In the data rows, zero lies at 4.5, halfway between 4 and 5.
Every row adds up 2 patterns from a hidden set, each pattern the same size and each with its own weight. Each row also carries a little noise. Patterns are numbered 0, 1, 2 and so on, in the order they first appear below.
Each row in order, then the numbers of its patterns, largest weight first:
[4 6 6 6 5 4 5 6 3 3 3 5 3 4 1 0 7 6 6 4 6 6 3 3 1] 0 1
[3 6 3 5 4 5 6 3 4 5 4 5 3 2 4 6 8 3 3 4 5 8 4 5 4] 2 3
[3 4 5 5 6 9 3 3 3 5 5 3 2 6 7 6 5 2 2 4 3 4 4 5 5] 4 5
[4 6 2 5 6 3 4 6 6 6 7 5 6 4 6 6 3 3 7 6 8 6 6 3 3] 6 7
[2 7 2 5 3 6 6 4 3 4 6 5 3 2 2 4 7 3 4 3 7 5 3 5 4] 2 1
[6 2 3 8 2 3 4 5 1 8 6 7 5 2 6 4 7 4 3 4 6 2 4 5 4] 8 9
[7 4 3 5 4 4 3 3 3 6 4 5 5 2 4 2 5 5 5 1 3 6 6 6 5] 10 11
[2 6 3 6 4 2 7 6 6 2 4 6 5 4 5 4 5 4 5 6 3 9 6 7 2] 3 7
[7 7 5 5 6 3 4 6 4 5 2 5 1 3 3 1 8 6 4 7 6 4 4 3 1] 0 12
[3 3 5 4 2 4 4 7 6 5 9 8 3 2 5 0 7 1 6 4 5 9 2 3 8] 13 14
[4 5 7 6 1 5 4 3 4 4 7 6 5 3 5 2 7 3 8 4 5 4 6 7 5] 15 13
[6 3 2 2 4 5 4 5 1 4 3 6 7 3 4 6 5 3 7 4 4 3 5 6 4] 16 17
[4 8 4 5 5 5 5 5 3 4 5 5 4 2 4 6 7 3 4 5 6 6 4 4 4] 2 18
[4 3 6 3 4 7 8 7 4 3 6 3 6 6 6 4 6 4 6 5 5 4 4 6 6] 19 20
[5 5 4 5 6 5 3 5 3 3 5 1 7 4 4 5 5 4 6 4 6 4 6 4 5] 21 22
[6 4 3 6 3 3 4 4 5 5 4 3 7 2 2 4 6 4 4 1 6 6 6 2 5] 21 10
[1 7 5 5 5 1 4 4 6 3 7 6 4 4 2 3 4 3 6 6 6 5 7 3 3] 7 23
[4 4 3 7 3 7 4 2 3 6 4 2 2 3 3 3 6 2 2 1 3 6 7 7 5] 10 4
[6 5 4 4 5 4 5 5 7 4 3 1 3 9 4 5 7 4 1 5 1 5 7 9 3] 24 25
[4 4 6 4 5 5 9 5 3 4 4 2 4 5 7 3 6 5 4 5 3 2 0 5 5] 26 19
[6 5 4 6 4 4 5 4 4 6 3 8 2 3 5 2 5 3 3 7 2 3 7 4 2] 12 27
[8 3 3 5 5 2 4 4 6 6 7 3 4 5 5 6 8 4 4 6 5 3 5 6 3] 24 8
[4 4 7 5 6 7 4 6 2 5 3 3 4 5 4 3 6 5 4 5 6 3 4 7 3] 22 28
[4 2 3 7 4 6 3 3 3 8 7 5 6 1 7 2 8 7 4 4 4 4 6 6 4] 8 11
[4 5 6 4 6 7 3 5 4 4 3 3 2 6 9 5 3 3 5 4 5 3 3 5 5] 5 22
[5 2 6 4 5 5 7 4 5 4 4 3 4 3 3 3 5 7 4 6 4 4 1 3 5] 26 29
[6 3 2 3 2 3 4 6 4 6 4 4 8 2 4 3 6 3 5 3 6 6 5 1 5] 21 14
[6 1 5 6 3 9 9 5 4 1 7 5 4 5 6 2 5 6 6 8 6 5 6 4 6] 19 29
[3 7 6 7 3 3 6 7 2 3 3 5 3 4 0 0 8 6 6 3 6 5 4 4 2] 1 0
[3 5 7 4 5 8 7 3 4 2 6 4 3 4 5 4 4 2 3 5 5 3 4 5 4] 19 23
[6 5 3 5 5 3 4 7 2 5 2 4 6 3 2 4 6 6 5 5 6 5 4 4 3] 0 16
[7 3 2 5 5 7 3 6 6 6 8 4 6 2 5 6 4 7 5 6 7 6 6 2 4] 6 29
[3 5 4 6 5 7 6 4 3 2 3 3 4 6 0 2 5 3 5 3 6 5 4 5 4] 30 1
[4 5 2 3 4 6 3 4 4 4 5 5 6 2 5 3 7 6 4 2 4 5 6 5 4] 11 2
[5 3 2 5 4 6 4 6 1 2 3 3 6 4 4 8 4 4 5 6 1 3 6 8 5] 31 16
[6 5 3 5 2 3 4 5 2 5 4 9 4 4 5 4 5 3 2 4 3 3 4 5 4] 9 12
[1 8 5 5 5 5 6 5 6 2 4 5 4 6 5 3 4 4 5 7 6 7 7 5 4] 7 25
[6 3 4 6 2 3 5 4 4 7 4 4 4 2 2 1 5 2 4 2 3 8 6 4 5] 10 14
[4 4 4 3 6 5 7 5 4 7 6 3 4 5 3 5 6 4 3 0 2 5 3 2 5] 32 26
[4 6 6 4 5 3 2 3 7 4 7 6 3 3 4 3 5 3 5 3 6 5 4 4 5] 13 23
[9 8 6 5 4 6 4 5 2 1 4 4 6 3 5 5 3 5 5 7 6 5 5 5 4] 33 18
[5 5 5 5 3 6 3 2 3 3 5 3 6 6 5 5 5 4 3 4 3 3 4 3 3] 34 4
[4 5 6 4 7 4 4 6 5 4 2 3 2 6 6 3 5 5 5 5 7 4 3 2 2] 0 5
[5 4 5 5 4 3 4 4 6 6 2 4 1 6 8 5 4 3 4 2 4 5 5 4 5] 5 10
[3 5 5 4 4 3 4 5 3 7 6 4 5 3 5 5 7 4 5 3 5 2 3 5 5] 8 20
[4 4 5 6 4 4 4 5 6 5 8 9 3 5 5 2 6 4 6 5 5 7 6 4 5] 13 27
[5 0 3 5 4 5 5 6 4 5 6 6 7 3 4 0 5 7 5 2 2 6 5 7 4] 11 35
[3 3 5 6 7 9 9 5 4 1 4 2 4 7 5 3 5 5 5 5 7 5 4 5 4] 19 30
[5 9 3 5 5 6 4 5 2 3 3 7 7 5 5 2 4 5 4 4 3 5 4 4 4] 18 11
[5 4 5 5 3 5 4 3 5 6 3 3 2 4 5 3 4 2 4 2 4 5 6 4 4] 10 5
[7 4 1 6 3 4 3 4 1 5 5 4 7 3 3 5 5 4 5 5 4 3 6 5 5] 16 8
[4 3 4 4 5 5 5 5 4 5 5 6 6 4 4 2 4 6 4 3 2 5 5 6 5] 11 35
[6 4 5 4 4 5 5 4 7 7 4 6 3 4 4 1 7 4 1 6 4 3 6 5 1] 28 12
[4 5 5 3 6 4 7 4 3 5 4 3 4 2 4 5 7 4 3 3 4 4 0 4 4] 26 2
[4 8 4 7 7 8 6 5 3 1 2 3 5 6 2 3 3 3 5 5 8 6 3 3 2] 30 18
[2 6 6 3 5 1 2 5 6 4 5 3 4 5 2 6 4 3 5 3 3 2 3 6 4] 23 20
[3 5 6 4 8 6 2 8 3 4 4 2 5 4 6 3 4 5 7 4 6 2 4 5 6] 22 36
[5 2 5 3 3 3 3 9 4 5 6 7 5 4 7 4 3 5 4 4 6 2 4 2 6] 36 9
[4 2 2 3 2 5 3 7 3 5 5 5 6 3 6 0 6 5 4 3 2 5 5 4 6] 11 14
[4 2 5 6 4 4 8 4 3 9 7 4 4 1 5 3 6 4 5 5 6 4 4 6 2] 8 35
[6 3 5 4 5 2 7 7 5 6 5 4 5 5 2 4 4 3 4 5 4 5 4 7 2] 35 24
[3 5 5 3 5 5 4 5 6 5 6 4 5 1 6 5 6 4 4 5 7 5 4 1 4] 2 36
[5 5 5 5 3 2 2 4 4 4 5 7 3 4 3 5 3 3 3 2 5 4 5 6 3] 23 9
[4 5 7 4 4 5 4 3 5 3 4 4 5 7 8 6 3 3 4 3 4 2 3 2 4] 5 34
[7 4 4 6 5 3 2 6 1 5 2 5 6 4 2 4 6 5 4 6 6 5 4 3 2] 0 16
[5 0 7 6 4 6 7 6 3 4 3 2 3 6 4 6 5 6 3 8 2 3 5 8 0] 31 28
[5 4 6 3 4 5 6 6 5 4 6 4 5 5 8 3 4 4 7 6 6 3 5 3 6] 36 19
[2 6 6 5 6 9 6 3 5 2 0 0 2 9 3 3 5 4 4 4 5 7 5 7 2] 25 30
[4 4 5 4 5 5 4 4 6 5 4 5 3 7 6 7 4 2 4 2 6 4 5 3 4] 5 32
[5 5 6 2 2 3 3 4 4 2 4 2 8 8 5 5 5 3 6 3 2 2 2 3 5] 20 34
[5 7 3 5 5 5 4 5 4 4 4 7 6 4 6 3 3 4 5 4 4 6 3 4 5] 18 11
[5 3 5 3 5 5 4 6 6 7 7 4 5 5 5 4 4 4 5 2 4 4 5 2 5] 32 36
[4 6 3 6 3 4 6 5 4 4 5 5 7 4 2 3 6 4 6 2 5 5 5 4 5] 1 21
[2 2 4 3 1 3 4 7 4 4 4 5 4 2 6 3 4 3 4 5 4 6 4 3 6] 14 37
[5 1 3 5 5 6 2 5 5 3 6 6 6 4 3 1 5 8 4 4 3 6 7 5 5] 11 29
[5 4 7 4 2 4 7 4 4 5 5 5 7 4 2 3 2 4 5 4 4 5 4 4 3] 35 34
[5 4 6 3 0 4 4 4 2 3 4 3 7 5 5 2 5 2 4 3 3 4 3 1 5] 34 14
[7 1 6 5 3 4 5 6 3 6 5 5 5 5 3 4 6 5 3 5 4 4 5 5 2] 28 16
[2 6 3 6 5 5 4 5 4 3 6 5 4 4 5 4 5 4 5 7 6 5 7 5 3] 7 4
[8 4 5 6 4 3 3 4 3 4 6 3 6 7 4 5 8 3 5 6 3 3 7 9 3] 24 15
[8 5 6 5 1 3 5 2 4 3 6 4 9 5 4 3 5 3 5 3 4 4 3 2 4] 34 38
[5 2 5 3 0 3 4 5 3 4 5 4 7 3 5 2 5 2 4 3 2 5 3 1 6] 14 34
[2 5 7 4 5 3 1 2 6 4 4 5 2 6 5 5 3 2 3 3 5 2 4 5 2] 23 5
[3 5 4 3 5 7 3 4 4 4 4 4 2 6 8 6 4 3 2 4 5 3 4 4 4] 5 4
[4 2 4 3 4 6 4 5 3 4 5 7 4 4 6 5 5 4 6 3 4 5 3 6 4] 17 9
[6 4 4 7 3 3 4 3 4 7 5 4 4 2 3 2 5 4 5 2 5 5 6 6 5] 10 8
[3 3 5 4 5 5 6 7 5 5 5 4 4 5 4 4 3 3 4 4 4 5 3 5 3] 35 5
[2 6 5 5 9 9 3 4 2 1 2 0 5 5 2 3 4 5 7 5 7 4 4 6 5] 22 30
[3 4 6 5 4 8 5 4 6 3 3 3 4 5 4 3 6 6 4 6 4 6 6 5 4] 25 29
[2 6 3 6 3 4 7 6 5 1 4 6 5 5 4 4 5 5 7 6 6 8 6 5 3] 7 39
[4 3 5 5 6 3 8 6 4 6 4 4 4 4 2 2 5 5 5 5 5 6 3 4 1] 35 0
[6 3 2 4 1 2 4 8 3 3 5 7 6 7 4 7 5 3 4 2 3 3 3 5 5] 9 20
[2 6 6 5 5 4 1 2 4 4 5 4 2 5 3 6 4 2 2 4 5 3 5 6 2] 23 4
[4 4 5 3 6 4 5 5 4 5 4 4 6 4 5 3 6 7 4 4 1 3 2 4 5] 26 11
[3 4 5 4 5 6 3 6 4 5 6 3 4 3 6 4 4 4 4 5 6 3 4 4 4] 36 4
[4 6 4 4 6 5 2 4 3 5 4 2 8 3 4 5 5 4 6 4 6 3 6 3 6] 21 22
[5 3 3 4 4 4 9 7 4 9 7 5 5 3 4 6 2 3 5 4 6 6 3 6 2] 35 6
[4 3 6 3 6 3 4 7 4 8 7 4 5 2 9 3 4 5 6 5 8 2 5 2 5] 36 8
[2 8 4 5 4 5 4 6 3 1 2 6 5 3 6 5 0 3 4 5 6 4 4 4 5] 37 18
[6 9 7 5 3 4 4 2 3 2 4 5 8 5 5 4 3 4 4 4 4 3 3 1 4] 34 18
[3 5 6 2 7 8 4 5 2 3 4 3 4 4 6 4 5 5 8 4 5 3 3 8 6] 22 17
[3 2 4 2 3 4 4 7 4 5 3 4 2 4 9 3 4 2 4 3 4 6 3 2 5] 14 5
[8 6 3 6 4 4 4 4 4 9 5 4 4 2 4 6 3 4 6 1 5 7 7 4 4] 10 6
[5 2 3 4 0 3 4 7 2 4 5 8 4 3 4 3 6 3 3 3 3 6 4 4 6] 9 14
[5 3 6 3 5 4 4 6 5 8 6 3 6 5 5 3 3 3 4 2 5 3 5 1 5] 36 32
[6 5 7 5 3 6 7 2 4 2 6 5 6 6 7 4 4 4 4 5 4 3 3 3 5] 34 19
[1 5 6 5 3 4 3 6 4 2 2 5 3 3 4 5 3 5 4 5 5 3 6 3 4] 37 0
[6 4 4 4 5 3 4 6 6 4 4 4 3 8 7 5 4 3 3 4 4 4 4 5 4] 24 5
[4 2 4 3 2 3 4 6 4 5 7 6 4 2 5 0 7 2 5 4 4 8 3 3 8] 14 13
[7 4 6 5 8 2 4 6 5 5 2 3 3 6 3 5 7 6 5 6 6 5 5 4 1] 0 24
[4 4 6 6 3 8 3 3 1 4 5 4 6 4 4 4 7 2 5 5 4 4 6 7 4] 15 4
[4 4 4 4 3 8 8 5 3 2 4 5 3 5 5 5 6 6 5 4 6 6 5 5 5] 19 39
[4 9 6 6 5 6 5 6 1 3 3 5 6 4 6 2 4 3 6 6 6 4 3 5 4] 18 22
[5 1 6 8 6 3 6 5 2 4 5 6 5 5 5 4 3 4 4 8 3 5 8 4 4] 27 40
[1 6 6 5 8 5 3 1 6 1 4 1 3 7 0 5 2 2 3 3 7 5 5 6 1] 30 23
[4 5 5 6 6 6 5 5 7 4 6 5 3 4 3 2 6 4 4 4 7 7 4 5 5] 13 30
[6 5 8 5 2 7 6 2 4 1 5 4 7 6 5 4 5 4 4 5 5 2 4 2 5] 34 19
[5 3 4 2 5 7 5 3 4 7 5 4 5 2 6 5 7 4 8 4 5 3 2 6 4] 17 8
[3 6 6 4 4 5 6 4 6 4 3 4 3 5 5 3 5 4 5 5 4 6 5 5 5] 25 7
[2 5 7 2 5 2 2 5 5 4 5 2 6 6 3 6 4 3 5 3 3 2 4 6 4] 20 23
[3 5 7 8 4 7 4 2 2 2 3 3 7 5 3 3 6 3 7 5 6 4 6 6 2] 15 30
[2 5 6 4 7 6 6 6 3 4 3 2 5 4 5 3 6 6 5 4 3 2 0 5 5] 26 22
[5 2 4 4 4 5 4 6 5 7 7 4 6 5 3 3 4 3 4 1 4 3 6 1 5] 32 36
[5 7 5 8 5 3 6 7 0 3 3 9 6 5 6 3 3 3 5 6 5 5 6 2 1] 18 27
[3 6 5 4 3 8 5 2 5 6 3 3 2 2 4 5 8 3 2 4 6 6 5 5 4] 2 25
[3 6 7 5 4 8 5 3 7 5 4 3 2 6 5 0 6 4 4 3 3 7 6 6 6] 25 13
[2 6 5 6 8 9 4 4 3 2 2 0 4 6 3 4 4 5 6 4 6 5 4 6 3] 30 22
[5 5 3 7 2 3 7 6 4 3 3 9 4 4 4 5 6 3 2 3 1 8 4 7 3] 3 9
[4 4 4 6 5 6 6 3 3 5 7 5 3 0 3 6 7 3 3 5 6 7 5 5 5] 2 40
[9 5 3 4 6 4 4 6 3 2 5 3 4 5 5 6 5 6 4 7 5 4 7 7 5] 33 24
[3 6 4 5 3 7 4 2 2 5 6 4 6 1 3 5 9 2 4 4 7 5 5 5 3] 2 15
[5 4 3 6 3 5 2 3 4 6 3 4 5 3 2 0 5 5 5 0 1 7 8 6 6] 10 11
[7 6 5 5 4 5 5 5 3 1 6 5 5 3 5 4 3 5 5 7 7 5 7 5 4] 33 7
[4 2 5 6 5 8 8 5 2 2 5 3 4 5 6 4 5 5 5 6 4 3 5 7 5] 19 31
[5 4 6 6 1 5 5 4 0 2 3 5 7 4 2 6 8 4 8 3 3 6 7 7 3] 15 39
[5 5 3 7 3 4 6 3 5 6 3 4 3 3 3 3 5 3 4 2 2 9 6 7 3] 10 3
[5 1 6 2 5 6 5 4 3 5 5 5 5 2 6 5 5 5 8 5 3 5 3 6 6] 17 40
[3 4 4 4 5 4 4 6 4 3 4 5 4 4 4 6 5 6 7 3 4 6 3 5 5] 39 36
[5 5 6 2 5 2 3 8 4 4 1 2 5 5 3 4 7 6 6 4 5 4 2 3 1] 0 20
[4 3 4 7 5 5 5 3 2 6 6 2 4 2 7 5 8 5 5 6 5 2 4 6 4] 8 31
[2 7 5 4 5 4 3 1 6 5 6 5 1 2 2 5 5 1 2 3 6 3 4 5 2] 23 2
[2 5 4 6 6 6 6 5 4 3 3 3 4 6 2 1 4 4 6 3 6 5 5 5 3] 30 1
[3 5 6 6 7 7 5 5 2 3 5 3 5 3 4 2 4 4 6 6 3 4 5 8 7] 22 40
[4 3 3 6 5 4 7 5 4 6 6 5 5 5 2 6 5 3 2 1 2 9 6 5 3] 32 3
[7 4 0 5 6 6 5 6 5 9 9 5 6 5 4 9 3 3 4 0 6 7 6 2 4] 6 32
[4 4 4 7 5 5 6 8 5 1 3 3 4 5 5 4 5 5 6 7 4 4 6 7 5] 31 41
[5 2 3 7 5 5 6 5 3 7 6 7 5 7 3 5 4 3 4 1 3 5 8 2 3] 32 27
[7 7 3 6 4 3 5 6 4 4 4 3 9 2 4 5 5 3 5 4 9 5 5 0 4] 21 18
[6 5 7 5 4 5 5 6 5 5 4 5 5 6 5 3 5 4 3 6 5 4 5 4 1] 28 18
[6 5 5 4 6 1 3 4 5 5 5 4 3 6 4 5 4 3 2 5 3 3 5 6 3] 24 23
[5 1 6 6 2 7 3 4 4 2 6 4 6 3 2 2 6 7 5 7 5 4 7 4 3] 29 15
[5 3 5 4 3 5 4 7 6 2 5 3 6 5 3 4 6 5 5 5 4 4 5 5 4] 29 20
[2 5 4 3 5 5 5 5 5 4 5 6 4 4 6 5 5 5 8 6 5 5 4 5 4] 17 7
[1 4 5 3 5 3 2 5 2 2 2 2 8 7 5 4 7 2 4 4 4 5 4 4 5] 42 20
[4 2 5 7 5 6 5 4 1 5 5 6 4 6 6 5 4 4 4 6 3 5 8 5 2] 27 4
[5 5 5 6 4 5 6 6 3 0 2 5 7 4 7 0 6 4 5 5 9 7 5 1 5] 41 42
[9 3 2 6 3 2 5 6 2 4 6 5 9 3 2 3 5 2 5 3 3 4 5 5 6] 16 38
[5 2 3 2 4 5 3 3 2 4 4 4 5 3 6 7 5 3 7 3 3 4 4 6 4] 17 16
[3 6 5 3 6 5 3 7 2 3 3 1 6 6 5 5 5 5 8 4 4 2 3 7 6] 22 20
[5 2 6 5 5 4 4 5 4 9 8 3 5 1 8 3 6 5 6 6 8 1 4 3 4] 8 36
[5 5 6 6 3 5 3 3 3 5 4 5 5 3 5 2 7 3 5 6 3 2 5 6 3] 15 12
[4 2 4 2 5 7 3 4 5 4 4 5 5 4 7 3 6 6 7 2 3 5 4 7 5] 17 11
[3 5 6 4 0 4 3 3 4 0 5 4 7 5 7 6 2 4 3 3 4 0 6 2 5] 34 37
[3 1 5 9 7 6 6 5 2 2 2 5 4 9 3 4 2 4 5 6 5 6 9 4 0] 27 30
[7 4 4 5 6 5 7 4 5 2 5 2 6 5 2 2 5 3 6 4 6 6 4 4 4] 38 30
[2 4 6 5 5 6 2 2 5 5 6 3 3 4 3 5 4 2 2 4 3 3 5 7 3] 23 4
[3 5 6 4 5 3 2 4 6 4 3 4 1 5 7 5 2 2 3 4 4 2 3 3 3] 5 23
[4 6 3 4 5 6 5 2 5 5 8 6 1 0 4 3 9 2 4 3 8 7 3 4 5] 2 13
[8 6 5 5 1 4 3 2 5 3 5 3 9 4 4 6 4 4 5 1 6 1 5 0 4] 34 21
[3 5 7 7 7 7 3 5 0 3 3 4 5 6 5 3 4 5 7 6 3 3 7 7 5] 22 27
[5 1 7 6 5 4 6 5 5 6 4 5 4 4 3 3 5 5 2 7 4 5 6 5 3] 28 40
[5 2 5 3 3 3 4 7 2 5 3 3 4 2 5 1 6 4 5 5 4 8 3 2 4] 14 0
[3 1 6 6 5 3 9 5 3 6 7 5 5 1 2 3 3 3 3 6 4 7 5 6 4] 35 40
[4 5 3 5 6 8 4 4 2 6 5 3 5 6 2 5 5 3 5 0 3 5 6 5 6] 32 22
[3 4 4 7 4 7 4 3 2 6 6 3 4 3 7 5 7 3 2 5 5 4 5 6 4] 4 8
[6 6 3 7 3 3 5 7 2 2 4 8 5 4 5 4 3 2 4 2 5 5 4 4 4] 9 18
[9 6 4 4 5 6 5 6 3 3 6 4 6 2 6 7 2 6 5 6 7 5 6 5 4] 33 6
[9 6 4 4 5 4 4 6 4 1 5 3 4 5 6 6 4 6 4 7 5 4 7 7 4] 33 24
[5 9 5 5 6 4 7 5 3 4 3 5 5 3 5 4 5 4 5 5 5 4 1 2 4] 18 26
[8 6 5 6 4 5 7 6 3 0 3 5 4 3 5 4 5 5 4 6 2 9 7 8 3] 3 33
[3 4 4 4 7 7 5 6 5 1 2 0 5 8 2 5 5 4 6 3 5 4 3 5 3] 30 20
[6 4 4 4 5 3 4 7 6 6 5 3 9 2 5 4 4 4 6 4 9 2 7 0 5] 21 36
[5 2 5 4 4 2 9 6 5 5 7 5 7 2 2 1 4 3 5 5 5 6 3 6 4] 35 38
[7 4 3 5 5 3 3 4 4 6 6 3 5 5 6 5 8 4 4 6 5 4 6 7 4] 24 8
[7 4 6 6 1 3 3 3 2 3 5 6 7 6 5 5 4 3 3 2 3 2 3 2 4] 34 9
[4 3 3 3 2 4 4 6 4 5 5 4 7 2 4 2 6 3 4 4 5 6 4 1 6] 14 21
[6 5 3 5 3 4 4 4 5 6 5 3 8 2 3 6 7 3 4 3 9 6 6 2 3] 21 2
[6 9 3 6 5 4 5 4 4 5 3 8 4 2 6 1 5 1 3 7 4 4 3 3 2] 18 12
[3 4 5 6 5 8 7 5 3 6 5 3 3 3 3 4 5 1 2 5 4 7 4 8 3] 4 35
[2 5 6 2 4 1 3 4 6 4 6 3 5 6 3 5 4 2 4 3 4 2 3 6 3] 23 20
[5 4 4 2 4 5 4 5 4 6 4 3 7 3 5 6 6 4 7 3 7 3 5 2 5] 21 17
[4 5 6 6 3 7 4 3 3 2 3 3 6 4 2 4 6 3 7 5 6 4 6 6 2] 15 30
[5 7 4 5 3 4 6 7 2 4 4 6 5 3 5 2 4 2 4 4 4 6 1 3 4] 18 14
[2 5 4 8 5 2 6 5 3 2 6 8 5 6 6 2 4 3 7 8 6 5 9 3 3] 7 27
[3 4 7 4 6 8 5 6 6 6 3 2 3 6 8 2 4 5 5 5 5 5 5 4 5] 25 36
[4 3 5 7 6 3 7 4 3 3 6 5 5 2 4 4 4 4 5 9 5 6 7 4 6] 40 7
[5 5 5 7 4 2 1 1 5 8 4 3 1 1 0 2 4 2 3 0 4 5 7 7 3] 10 23
[5 4 7 6 0 4 3 3 1 5 5 3 9 2 3 5 8 3 8 3 6 2 9 3 3] 15 21
[4 5 3 6 5 6 5 3 4 5 3 2 4 4 2 3 3 3 5 3 5 6 6 5 4] 10 30
[3 5 8 3 6 1 1 5 6 5 7 4 3 4 3 3 1 3 3 4 6 1 4 4 3] 23 36
[4 0 6 7 6 5 8 5 2 4 5 3 5 3 4 5 4 5 4 8 2 5 6 8 7] 40 31
[6 4 2 4 5 5 2 7 5 6 6 5 7 4 6 5 3 6 5 3 4 5 5 4 5] 6 11
[5 4 3 1 3 1 4 7 5 4 5 1 9 5 4 8 7 3 6 2 5 2 5 2 4] 20 21
[5 3 3 6 4 6 5 5 5 1 4 5 5 4 3 5 7 8 5 5 4 7 6 6 4] 39 29
[7 4 1 6 3 4 6 7 1 3 4 6 7 3 3 3 4 3 5 4 5 4 6 4 5] 16 41
[5 5 2 6 0 3 6 8 1 3 5 9 4 5 1 2 5 3 4 0 4 5 4 5 5] 9 1
[4 1 6 5 5 6 5 6 6 4 5 3 4 2 2 1 6 8 4 7 3 4 2 3 5] 29 26
[6 6 4 5 2 2 9 4 3 4 7 5 7 3 2 0 7 2 7 3 5 6 4 4 6] 38 1
[5 5 7 7 2 6 6 5 3 2 5 6 7 4 5 2 7 3 8 5 6 4 6 5 4] 15 41
[7 5 4 4 5 2 3 5 7 4 8 5 4 6 5 5 8 5 4 5 5 5 4 6 5] 24 13
[6 4 3 2 7 4 3 8 6 8 7 3 6 3 8 7 2 5 5 5 7 3 4 2 5] 6 36
[4 4 5 5 4 4 4 4 4 6 4 4 3 5 9 4 6 3 4 4 6 4 5 4 4] 5 8
[4 3 7 5 2 4 7 5 2 5 6 4 6 3 3 4 6 3 6 6 3 4 5 6 2] 15 35
[6 5 3 4 6 1 3 4 6 4 6 4 4 6 3 6 4 4 1 5 4 4 5 7 3] 24 23
[3 4 4 5 3 4 9 6 3 5 5 5 4 3 2 1 4 4 5 3 4 6 2 6 3] 35 1
[3 6 5 6 8 8 3 4 2 2 3 0 5 5 4 4 4 5 6 5 6 4 4 7 4] 22 30
[7 2 3 5 1 4 2 3 0 4 4 5 9 3 2 4 6 2 6 3 3 3 7 6 4] 16 15
[4 2 6 5 3 4 7 5 3 6 5 4 6 4 2 2 5 4 7 5 4 5 5 7 3] 35 15
[7 6 7 5 1 5 7 3 5 0 5 4 9 6 5 2 4 4 4 4 5 3 4 1 3] 34 41
[4 6 6 6 3 3 5 2 5 3 6 5 8 6 5 4 3 4 5 5 4 3 6 2 3] 34 7
[6 3 1 4 5 4 2 5 4 5 5 4 9 2 4 3 7 6 5 1 4 4 8 2 6] 21 11
[3 5 3 5 3 6 4 0 3 8 7 3 3 0 5 6 9 3 3 5 9 5 4 5 3] 2 8
[3 5 5 4 5 2 4 7 6 3 6 6 5 4 6 2 2 4 6 7 7 3 6 2 4] 7 36
[2 4 4 4 2 8 8 6 3 1 5 5 4 4 7 5 4 5 4 5 5 3 7 5 6] 19 37
[7 5 6 4 2 3 4 2 4 3 5 4 8 5 4 3 4 3 5 3 4 4 3 2 4] 34 38
[5 4 6 5 3 9 8 5 5 2 8 6 4 5 7 2 6 4 6 5 7 5 4 5 7] 19 13
[5 6 8 5 7 6 4 5 5 4 0 2 2 5 3 2 7 7 5 5 6 7 4 3 1] 0 25
[4 7 3 5 3 5 6 7 3 5 7 5 5 4 3 4 5 3 5 2 5 5 4 5 5] 1 6
[6 5 3 5 5 6 4 5 4 7 7 3 4 4 5 8 4 3 4 4 6 5 5 5 5] 6 4
[3 5 5 5 5 3 2 3 4 3 4 5 5 4 2 5 3 3 3 3 2 2 5 6 4] 23 16
[3 9 6 5 6 6 4 6 2 3 3 3 5 4 5 3 4 3 6 5 6 5 3 6 4] 22 18
[4 4 3 5 5 9 5 4 3 6 8 3 3 6 2 6 6 1 1 1 3 6 6 4 3] 32 4
[4 3 4 3 4 4 4 7 2 5 3 4 3 3 4 1 7 5 5 4 5 7 2 3 5] 14 0
[4 3 3 2 3 2 4 8 4 4 4 3 6 4 4 3 6 2 6 4 3 5 3 4 6] 14 20
[7 5 2 6 2 4 7 7 4 1 4 6 7 3 3 2 5 4 6 5 7 6 6 2 5] 41 16
[4 5 2 5 2 5 5 5 3 4 6 8 3 1 3 6 7 2 3 2 7 6 4 4 4] 2 9
[3 6 4 4 7 8 0 5 0 3 4 3 7 3 4 2 6 8 7 3 2 3 5 8 6] 22 11
[4 9 5 7 4 4 6 6 3 4 4 7 5 5 5 3 3 3 4 5 3 8 3 6 2] 18 3
[7 6 3 6 4 4 4 4 6 6 4 4 7 3 3 4 6 3 3 4 6 3 6 1 4] 21 12
[4 2 4 4 2 7 8 6 3 3 5 4 4 4 7 3 5 3 5 6 4 6 4 4 6] 19 14
[3 5 5 5 6 6 3 6 0 4 4 2 4 3 4 2 6 4 6 5 3 5 4 6 6] 22 14
[5 4 4 2 5 4 4 4 5 5 5 4 7 3 5 6 6 4 7 3 7 3 5 3 4] 21 17
[6 4 6 5 5 7 7 5 2 2 4 5 4 5 5 3 7 6 5 6 7 5 4 3 4] 19 0
[3 5 7 3 5 4 2 4 6 4 3 5 1 7 8 6 1 2 2 3 5 2 3 4 3] 5 23
[5 4 3 5 5 4 2 4 3 5 3 3 9 3 4 4 7 3 4 4 7 4 6 2 5] 21 42
[3 2 5 2 5 6 4 4 3 4 3 5 5 4 6 4 5 3 6 4 5 5 3 5 5] 17 42
[3 4 3 2 5 4 3 6 5 3 5 4 8 6 6 4 6 5 6 2 2 3 4 6 4] 20 11
[5 1 6 8 6 4 7 5 2 5 5 7 4 4 5 3 3 4 4 7 3 6 9 5 4] 27 40
[5 7 5 5 4 4 7 6 3 5 4 6 5 3 4 3 3 3 4 5 5 6 3 5 3] 18 35
[7 5 5 5 4 2 3 4 5 4 5 3 6 7 5 6 5 4 3 5 3 3 5 5 3] 24 34
[6 1 5 7 4 3 7 5 2 4 5 7 4 3 4 4 4 3 3 5 3 7 5 5 6] 40 9
[3 8 2 5 5 1 5 4 6 2 6 8 4 2 6 0 5 4 5 8 6 4 7 3 4] 7 12
[4 4 5 2 6 2 4 7 3 5 4 2 6 5 3 5 7 6 7 4 4 4 3 4 3] 20 0
[2 5 3 6 6 9 4 2 3 3 2 0 3 6 2 6 6 3 3 5 6 5 5 7 3] 30 4
[2 6 1 4 4 6 6 2 3 3 4 5 3 2 2 8 9 4 5 2 8 9 4 6 3] 2 39
[4 5 5 6 6 8 2 4 2 3 4 2 5 4 4 2 5 7 6 5 6 3 5 7 6] 22 29
[5 5 3 4 5 5 4 4 4 6 4 8 4 3 6 2 7 6 2 4 2 3 6 6 5] 12 11
[2 3 4 6 6 6 5 5 1 2 2 2 6 5 6 5 6 5 5 5 3 5 5 8 5] 31 42
[5 4 6 4 5 3 5 7 6 5 5 4 4 4 6 4 4 5 5 6 4 5 4 4 4] 36 3
[3 4 5 0 5 5 4 5 5 4 5 3 5 6 7 7 6 4 8 3 3 3 2 7 3] 17 20
[6 1 4 5 4 2 9 6 4 6 7 5 6 3 1 0 4 2 6 4 4 6 4 6 3] 35 38
